Each run below is a few steps of one of 6 hidden systems, one row a step.
q158, path 1:
[[-14   0  -9  16  31  12  -9  -1 -10  -8   7  -2  -4   6   4 -13   5  11
   13  -4   0   5]
 [ 11   1 -10  -1  13  -7   4  -4   7   1  19 -14   4  12  -7  13  18 -25
  -10  -5   6   1]
 [ 18  11   2   3 -29 -17  -1  -3 -12   5  -8   2  -2   1   4   2   4  -6
    5 -13   4 -19]
 [ -9  -4   7  -7  -7  19   9  -3  -2 -21  -7   6 -16 -18  -1  -3  -3  19
    5 -15  11  -7]
 [-29 -15  -5  -9  -3   6   7   8  17   3  11   8  10  -6   2  16  -3  -9
    1  11   2  16]
 [  8   5  -5   0  -9   1  -7  15   0  29   8  -3  13  -5  11 -21   4  -2
   -1  18 -11  -1]
 [ 24  -4  11  14   6   8  -3 -25   9   4  -1 -10 -12   2  -3 -11  -7  16
   -2   1  -7   5]
 [ -8 -11  -2   7   5 -13 -23   4   4 -14 -13  -5 -11  15 -12  23  -6   1
   -8  -9  -4   6]
 [ -4  16  -2 -26   5 -10   5  19  -7 -10  -8  -5  18   8  -2  -5  -1  -4
  -13   2   0 -17]
 [ -3  17   4   8   6  -5  22 -24 -11  -2   0  18  13  -9   7  -4  -3   7
    6  12  10  -3]]
q897, path 2 (10 x 22):
[[  4  16   9   2 -12 -23   8   2 -11   4 -22   9   9  12  19  -2  -3   8
    7   6  -2  -4]
 [ -1  22  -2 -13  18   1  15  -6 -15 -22   5   1  -9   0 -12  -2  -3   9
   -1  -8   9   8]
 [ -6 -16   7 -11   1   2   5   1   0   6   1  19   4 -12 -15  25  -2 -25
  -13  -2   4   5]
 [-12   1  -7  -4 -23   4  -1  24  -9  15   9   7  -2  -6  11 -10   1  -5
   22  -3  -2   1]
 [  7   1  -3   3  12  16  14 -15  14   4  26 -13   1   6   4 -12   6  -1
    9   5   2  13]
 [  6  -9  -4  25 -14 -13 -17 -20  13   7  -1  -1  -9   1  -6  21  -4   1
   -5   2  -2   6]
 [ 10   7  -4  -3 -21   4 -12   2  -2  -5  -7 -10  -2  -6  -6 -17  -9  11
   -1 -12  -4 -29]
 [-15  -2   3   0  19   6  11 -14  10 -12  -8   2  24   1   7  -7  -1   8
   -7  14   2 -15]
 [-12  -1  -8   9  14 -10 -17  19  -8  -7  -7   3 -13  -6   3  13  14  13
  -14   2   4  10]
 [ 23  -3  20 -21   2   7   6  22  -3  10  -8  -4  -7   1   3 -10   4  -7
  -14  -4  -9   3]]
q834, path 3:
[[  9   1   4  11  17  23   5 -19  -4   8  11   4  -2 -14   4 -25   3   9
    4   4   0  -2]
 [  9 -13  -1  16  -2  -8   4  -7  16   3  10  -9  -5   8  10  21  23 -14
   -1  -4   8   9]
 [  8  15  -9 -10 -19 -13 -10  18 -11 -11  -8 -11 -12  -2  -4   0   6   8
   -8 -15   5 -13]
 [ -1  10  10 -18  -7   0  17 -15   4  -4  -6  11  12  -9 -10  -1 -24   9
   -9  15  -1   2]
 [-34 -21  -5  10   6  11  -7   0   4  -5   3  14   0   0   0  10  -6  -1
   16  -3   1   7]
 [  9  -7   0  -3  22  18  -6  19   4   0   3 -19  -5   9   8 -22  14   5
   -5  -2  -8  -2]
 [ 20  10   5   7 -11 -24   3  -4   2  20  -3  -4   7  16  12   2   0  -3
    1  14  -6  13]
 [  2  10  -2  14  -3  -8 -10 -16 -25  -8  -7  13 -15  -6 -15   6  -8   3
    7 -18   6  -8]
 [  0 -12   7 -15  12  13   9 -10  12 -10  -1   0  12  -8 -15   7   0 -14
  -20  -4   4 -18]
 [-23  -4 -12  -3 -14  -6   1  22   6   6   2   2  19   1  18   2  11  -7
    8   8   2  -6]]
q158, path 4, 10 rows:
[[-12   2   3  -6  20  -4   9  10  -5 -26 -12  -6  -6  25   5   8   2   5
    8 -11   5   8]
 [ -9  25 -19 -10   2 -15  13   9 -13  -4  16   4   8  -2  -4   7   8 -10
   -3   3  12   8]
 [ 13   6   5   3  -6   8   9 -12 -19  17  12  17   2 -19  -4  -8   2 -17
    6  -7   6 -11]
 [ -3 -23  12  11  -5  20   3  -5   5   0   1   2 -13   4   8  -2   1  -6
   25 -18  -2   1]
 [-12  -5 -16  -7 -14   3  -5  18  22  -7  13 -23  -7  10   6   3   7   3
    7  -4   1   9]
 [ 10  11 -13  -9 -23  -7  -4  -6  13   6   9 -11  10 -14 -10  -3  -9   6
  -17  12   1 -10]
 [  1 -12  13  11  -4   5 -12 -17   2   6 -18  13   4 -17  -3  -2 -13  10
   -9   5  -6 -16]
 [-16 -20  11   4  24   6  -4  13  10  -9 -18  -1   1  12  13   2   5  10
   -4   5  -5   4]
 [  5  17  -7  -6  13 -18   6  12   2   0   3 -11   7  15   9   4  12   2
  -13  17   0  20]
 [ 23  23   3   3   1 -13  -1 -11 -25  10   0  12  -7  -9 -13  -1  -5  -1
   -9   0   1   4]]
q435, path 5:
[[-25  -7  -8   2  -3   1 -12   6   6   0  -3  11  -4 -17  -5   8 -12  18
   -8  14  -1  16]
 [-15 -20   9  13  16  14 -14  11  -7   9 -12  11  -1  -3  11 -11  -1   5
    8   3 -11  -2]
 [ 11   4   8   6  21  -1  -1   6   0   3  -8 -14   6  24  18 -19   6   7
    4   7 -11  -1]
 [ 16  24  -4   1  10 -24  -7  -4 -12  -7  -5 -11  -4  20  -7   3  -4   4
   -9   0  -2   5]
 [  6   9   6 -10  -2 -10  -3  -9 -19  -8 -13  15   0  -6 -24   9 -16 -10
   -9 -13   1 -14]
 [-12  -3   9 -21   0  13  22  -4  -3  -7   3  12  14  -2  -5   0  -5 -21
    7  -8   8 -13]
 [ -1   3  -9 -12   2  10  19  10   4   7  27  -4   0  -2   5  -2  16 -16
    6   1   8  14]
 [ 18  -5  -6  13 -14  -2  -7  -5  10  24  19  -5 -11 -10  -2   7   8  -8
   -5   6  -1  17]
 [  1 -14   0  22 -24   1 -13 -19  17   4  -3  -4  -5  -2   2   6  -8   8
   10  -5  -2  -9]
 [-16  -6  -7   0  -3   9  -4   1  17 -22  -8 -15   0  -1   6  -4   0  23
   -1  -3   4 -15]]
q834, path 6, 10 rows:
[[ -9  -1  13 -21   5  11  21   4   8 -27  -8  -5  -8   4   1   3  -6  12
   -2  -7   6   8]
 [-18 -11   2 -11   6  -6  -8  21   9   2  -9  -2   3  19   0   5 -15   1
   -1  10 -13  20]
 [  4   1   4   9  10   7 -16   2 -11  13  -4   1   0  12   0 -26 -16   6
   15   2 -18  -2]
 [ 18   1   7  20  22  -3   5 -26  -3   8   4   1   8  15   1  -2   5 -14
    4  -1  -1  -2]
 [  6   1 -11  13   1 -18 -12   0 -11  -1  -3   1   4   1  -3  16  20 -19
  -10 -13   9 -19]
 [  8  11   1 -15 -13   0   8   6  -9   1  -6   7   9 -25  -1  -5   5   0
  -19   1   8 -23]
 [-19  -5   4  -8 -15   8  21   1   5   4   5  20   2 -21   8   8   0  -2
    6   7  11  11]
 [-12 -11  -4  -8   3  18  -1  21   1  -4  12  -3 -23  -5  -1  -1   4   3
    8 -11   2  21]
 [ 16   2   0 -13  -6   3  -1   7  17   7  11 -23  -5  17  -3 -11 -11   1
    0   6 -13  18]
 [  0  14 -12  15  -8 -15 -11 -18  -1  -3   4  -6   2  21  -5   0 -18   7
   16   0  -5   4]]
q496, path 7, 10 rows:
[[ 10   6  -1  -9  -5   3  16   5   4  -3   7 -14  15  12  10 -12  18 -15
    7  -9   5 -21]
 [  1   9 -14   0 -13 -19   8 -10  13  -1  14  -5   3  -5  -4  22   8  -3
  -13  10  11  13]
 [ -6   4   0  -7  -4   5  -9  -3 -17  -2   0  17 -16 -18 -23   2 -23   7
   -1  -7  -2   7]
 [ -5 -21  15  -1  10  26   2 -10   9  -3  -7   1  10   2  -1 -13  -9  -5
    5  -7  -7 -20]
 [-13  -7 -18  20   3  -2  -6   4  12   3  14 -10   5  11  18   2  22  -4
   12   2   4   1]
 [ 18  17  -7   1  -4  -5  -7   7  -7  10   9  -5 -16 -19   0  -7  11  16
  -16   6   3  13]
 [ 13  -2  24   1 -15  -7   1 -13  -2   4 -24  12  -4   0  -1   1 -21   9
    0   2  -8  -1]
 [-19  -1   1  -7   3   0   7   9   0 -24 -11  -5   5  23   8   0  -4   3
   18 -14   3  -9]
 [ -7   0 -10 -13  19   1   1  18  11  -4   8 -11   9  -3   1   6  17  -5
  -24  12   4   7]
 [  5   3   3   4  -1 -11  -6   1 -15  28   5  21   1  -9  -5   3  -7 -14
   -2  13  -6  18]]
q496, path 8:
[[ 18   6  10  10   1  13   4 -15  -8  -2  -5  -3 -10  -8   6 -24   1  19
    7 -11   0 -14]
 [  0 -12   4  13 -13 -10  -2  -4  19 -12 -20 -11  -1   8  17  15  10  13
   -3  -3   3  -9]
 [-19  11 -12 -12  -8  -9  -6  29  -5  -6  -5  -1  -4  -5   6  -2  -2  20
   -3   8   1  11]
 [  3  -3  23 -14  20   7  15   4  -1   7 -11  11   4  -3   4  -6  -7   2
  -13  16  -7  17]
 [  2  -9  10   5   8  -9   1   6 -10   6  -5   7  -2  27   4   9   1 -25
   17 -12  -5   9]
 [ 15  15 -12 -17  -1  -4   4  10  -2  -1  16 -20   6  12  -7  -9   8 -16
   -5  -9   2 -11]
 [  6   7  -7   2  -6 -15   1 -26   8   6   8   4  13  -6 -17  15 -11  -7
  -15  14   3   0]
 [-15   3  -4   7   4   6  -7 -12 -21 -10   1  18  -7 -11 -16   1 -13   1
   14 -15   7  -9]
 [ -4 -21   3   0   4  25   0   0  11  -4   0  -4   3 -14   4  -8  14  -3
   -7  -8   4 -26]
 [-11 -10 -12  17 -18  -2  -4   3  15  15  11  -2   0  -6  19   4  13   5
    9  12   2  11]]
q443, path 9, 10 rows:
[[  7   6  -4  -2  -9  -6  -3 -15   2 -18   1 -13  -6  22 -15   6 -15  -3
   11 -19   1  -9]
 [-13   2 -15  -4   1 -17  -8  -1  11  -8  -4  -9  27  11  -6  11  -2 -10
  -12   6   1 -18]
 [-19   0  -6  14   5  -8 -11   7 -12   9 -10  19  14 -15  10   0   5   6
   -5  14   2  -8]
 [  3  -6  11  11  20  17   6   2  -8  -3  -7   5 -15 -15  16 -10  18  16
   -2  -2   6   2]
 [ 21  -5  17  -5  -5   1  17   0  12   0  -2 -11 -19  10  10   6   9   2
   -1  -5   1  22]
 [ 11  19  -5 -22 -20 -13   1  12   0   1   6 -12  -4  11 -10  -2 -17  -3
   -2   1  -6  11]
 [-18   3  -5 -20   8   4  -2   2  -8  -3   6  11  16  -1 -23  -2 -22 -12
   -1   0  -5  -8]
 [-20 -14  -3  17  10   8  -4  -5 -10   2   3  16   9   1   3   4   6 -18
   18  -9   4 -13]
 [ 11  -3 -10  27   7   3  -6 -10   6   9  10 -12   1   0  16  -8  26   3
    2   0   3  -8]
 [ 21   5   4   8 -10  -9   0 -16  11   4  -3  -5 -11 -15  -1   8   2  17
  -21  11   2   8]]
q443, path 10, 10 rows:
[[-10 -10  -3  -7 -10  20   3 -18  13  -5   9   2  10 -16 -12  -7 -14   1
    1  -2   3 -18]
 [-23 -15  -8  18 -15   3  -3 -11  16  -7   2   0   0   4   9  11  -3   7
   20  -3   5  -1]
 [ -5  -7 -12  14   1  -1 -24   7  16  -3  -4 -21  -5   7   8  -6   5  22
   -3   6  -8  -2]
 [  4  -5  16   6  10  -8  -9  -5   6   1 -23   2  -1   5   1   1 -15  20
  -14  16 -12  10]
 [ -4  13  12  -4  11 -11   4   9 -20 -17 -22   7 -11  14   5   2  -5  13
    6  -9   0   7]
 [  2   4   4 -18  25  -5   9  22  -4  -5  -3  -7   8  19   3   1  13 -14
  -10  -2  -1   5]
 [ 11   9   5  -3   1 -12   5   9 -18  26   7  15   8   0   3   0   5 -24
    0   9  -4  12]
 [ 12  14  -5  -2   7  12   7  -7 -21   5  19   8  -6 -18 -12 -13   4  -9
    4 -10   7  -5]
 [  6 -11   1  -2  -8  12  15 -20  11  -1  15  -2  -1 -10 -10  12   8 -19
   -2 -13  12  -8]
 [ -3   2 -16   4 -39  -6  -4  -3  14   6  11  -9   4  -6   5   4   2   0
    8  -3   5 -12]]
q435, path 11 (10 x 22):
[[  1 -18   8  -9  11   1   1  23  16   3  -5 -13   7  15  12   6  17 -14
  -11   4  -6   2]
 [ 10  23 -12   3 -20 -18  -9   7 -11  15   7  -5   2   5   6 -14  -4   6
    8   7  -6   2]
 [  8   5   5  11  13   5   0 -35  -3  -9  -1   8  -5 -10 -16   1 -12  12
   -6  -1   3  -1]
 [-15 -21   8  -6   6   0   1   9   5 -16 -16   3   4  12   2  21   7 -16
    0 -16   5 -10]
 [  3  13  -4 -21 -15   4   8  28  -6   8   7  -7   4  -4  11 -21   7   0
    1   2   0  -5]
 [  3  11  -3   8  10  -6   6 -21   2  11  15   9   5  -8  -4   2  -8   5
   -5  21   0  24]
 [ -2 -20   3  21   2   2 -15  -6  -4  -2  -5   7 -18   5  -6  17   3 -10
   10 -21   1   3]
 [ 11  -8  11 -15 -15  11   3  10  15  -2 -10 -17   5   5   7 -13   1   3
   -2  -7  -5 -22]
 [-14  21 -19  -7  -2 -14   7  -2   7  -6  12  -7  16   5   0  -1  -7  11
   -2  20   4   8]
 [ -6  -1  -6  14  16   2 -17   1 -20   2   2  16 -17 -20 -12   8   5   0
   -7  -6   5   6]]
q897, path 12:
[[ -4  -9  18   3  -4   3   7   8  -6  17 -15  22   4 -20  16  -3   3   3
   -3  13   0   3]
 [ -6   2   3  -4   1  10  13  12  -1 -16   0  -7 -22   9  14  -5   7  14
   18 -13   5  17]
 [  9  -6   3 -16  -1  -6   8  -4  21  -3   9 -14   2  16 -11  18  -3 -17
  -12   2  -1  13]
 [ -5   7  -9  -1 -20 -13 -18   2  -8  16   0   8   7   1 -12  -3 -25  -3
    8   8 -11   1]
 [ -2   1  -4   6  21  22  -2 -11 -13  -2  12   1   4  -1  -6 -25  -3  -3
   13 -10  -1 -16]
 [ -1 -13   0  24  10  -7   1 -12   6   1  -3   4   8  -1  13  18  27 -10
   -5   0   9  -9]
 [ 14  18  -4  -2 -25 -13  -1  14  -5   1  -4  -8 -11 -13  10  -4  13  18
  -10  -1   6  -3]
 [  2   2  17 -19   4  14  20 -13  11 -10  -3   2   1  -6  -5  -7 -18  14
   -6   9  -1   8]
 [-30 -19  -4   0   2  -2 -12   9   4 -12  -7   9  -4   7  -9  20 -12  -2
    6  -6  -1  10]
 [  4  -1 -12 -13   3   3 -12  27  -2   9  11 -17   6  10  -3 -13   9 -18
   -2  -6  -7  -9]]

Which system made each of these runs?
path 13 (2 x 22):
[[  7   1  -6  -6 -30   5   1 -13   5   3  10   0   3 -18 -13   0  -8  -8
    0  -9   6 -22]
 [-21  -6 -11   0 -18   9   6 -14  18 -10   8  -2  12 -10   2   0  -7   7
    8   2   8 -17]]
	q443
path 14, 2 rows:
[[  1  -4   1   8   4  21  12 -16   1 -10  15  -5 -10   6   2 -10   4  -3
   24 -19   7  -3]
 [  5   6 -13  -8  15 -14   2   8  11 -11   9 -21   2  17  -4  15  14  -9
  -15   1   5   9]]
	q834
path 15, 2 rows:
[[-15   3  -7 -10 -12 -24  -5  22   0  -4 -10  -2  12  18   5  13  -5  -7
    1   3  -2   1]
 [ -3  13   3  -4  13   8  -6   2 -21   3  -5  13   2 -12  -5 -25 -18  18
    1   7  -7  -2]]
	q834
path 16 (2 x 22):
[[  1 -13  13  -6   5  -7  -2   8   5  15 -15   8  22   6   3   8  -1 -20
  -14  12  -9  -8]
 [ -3  20  -2  11   1  -6   7  -2 -28   8   1  17   0  -6  14 -15   5   9
   17   3   5   2]]
	q443
path 17:
[[ -8 -10   5   8  -1  26  -2 -15   2   4   9  10  -8 -14  -5 -16 -18  12
   15   0  -4   4]
 [  2 -18   5  20  11  16  -7  -7  14  -5  -3 -14 -11   9  14  -8  10  12
   12  -9  -3  -1]]
	q496
path 18 (2 x 22):
[[-13   6  -5  -1   8   4  -2  11  -5   8   1  10  -5 -20   4  -7  -3  21
   -7  20  -1  21]
 [ -4 -16  14  19  20   0 -12  -2  -6  13 -13  15  -4   7   5   2  -4  -1
    6   6 -11  15]]
	q435
path 19 (2 x 22):
[[ 25  -2  12 -11   0 -11 -10  11   2   2 -16 -12   0  12  -7   3   1 -10
  -20  -6  -9  -9]
 [ -4  18   9  -5  -4 -14  11  -9  -9 -20 -21   5   1  12   4   1 -15  18
    7  -1   2  -2]]
	q158
path 20, 2 rows:
[[ 13  10   2   3  21   4  13   2 -16   3  10  -3   4  14   9 -16  19 -14
   12 -10   3  -5]
 [ 20   7  -4   3   3  -8   9 -13   4  14  20  -2   2  -4  -8  12  13 -20
  -12   6   7  11]]
	q443
path 21 (2 x 22):
[[  3 -15   3  -7  -7  10 -12   2   1   2  -5   5   0 -23 -15   3   1 -10
  -18 -11   0 -25]
 [ -9 -17  18  -3  -9   3  14   1  16  -3 -21   2  14  10  21   0  -4   3
    7   6  -3  -6]]
	q158
path 22 (2 x 22):
[[ -2  -5  -3  12  25   4 -10  -4   7 -22  -4 -16 -14  15  -1   3   5  15
   -3  -7   0   7]
 [  2  -3  -5   4   5 -10 -28  21  -2  11 -13  -6   5   0   1  -5   4   5
  -19  10 -13  -8]]
	q496
path 23, 2 rows:
[[ -6   0 -18   4  11   7   8 -14  16 -13  19 -13  11  -5  -2   5  17  -3
  -10   3  13  -9]
 [ 10  -6   0  10 -21 -13  -2   1   2  16  -4   6   7 -13   9  15  18 -14
  -10   3   6 -13]]
	q158
path 24, 2 rows:
[[  1  -4  -2  13 -10   5  -1 -27  -5   1   6  14   2 -17 -14   7  -5 -10
    4 -10   8 -18]
 [-10 -17   4  -3  -5  15  19  -1  18 -13   2  -4   3  -4  12   7  17  -4
    4  -9  13 -13]]
	q435
path 25, 2 rows:
[[ 10   1  19 -19  -2   0  10   0  11   6 -14   1   8  -1  -1  -4 -17  10
  -17  18  -9   8]
 [-18  -1   5   3  13  -9   5  -1  -9  -8  -8  12   4  25   3   8 -11  -9
   21  -3  -3  12]]
	q496
path 26, 2 rows:
[[-14 -11   4  -9  -9   5  18  19  11   8   4   1   7   5  22   3  11  -9
   11   7   2  12]
 [  5  10 -11   1  -3  -6  -1   3   8   5  19 -16 -12  13   0   0  -3   6
    7   7  -5  33]]
	q897
path 27, 2 rows:
[[ -6 -12  -1  -1  12  25   2   8  -4   3  17  -3  -8   7   0 -13   6 -14
   21 -15  -2   5]
 [  5  -1 -15   2 -17  -1   3  -7  19   3  23 -21   4  17   2   2   2 -12
   14  -5   2   2]]
	q158
path 28 (2 x 22):
[[ -6 -13  -7  25  -6   3 -25 -11   0  -1   0  -1 -12   6  -6   1 -10   3
   18 -16  -6  -6]
 [ -5  -9  -9 -13   5   8  -6  13  17 -16   1 -24   6   9  -5  -1   9  -3
  -13  -9   0 -19]]
	q158
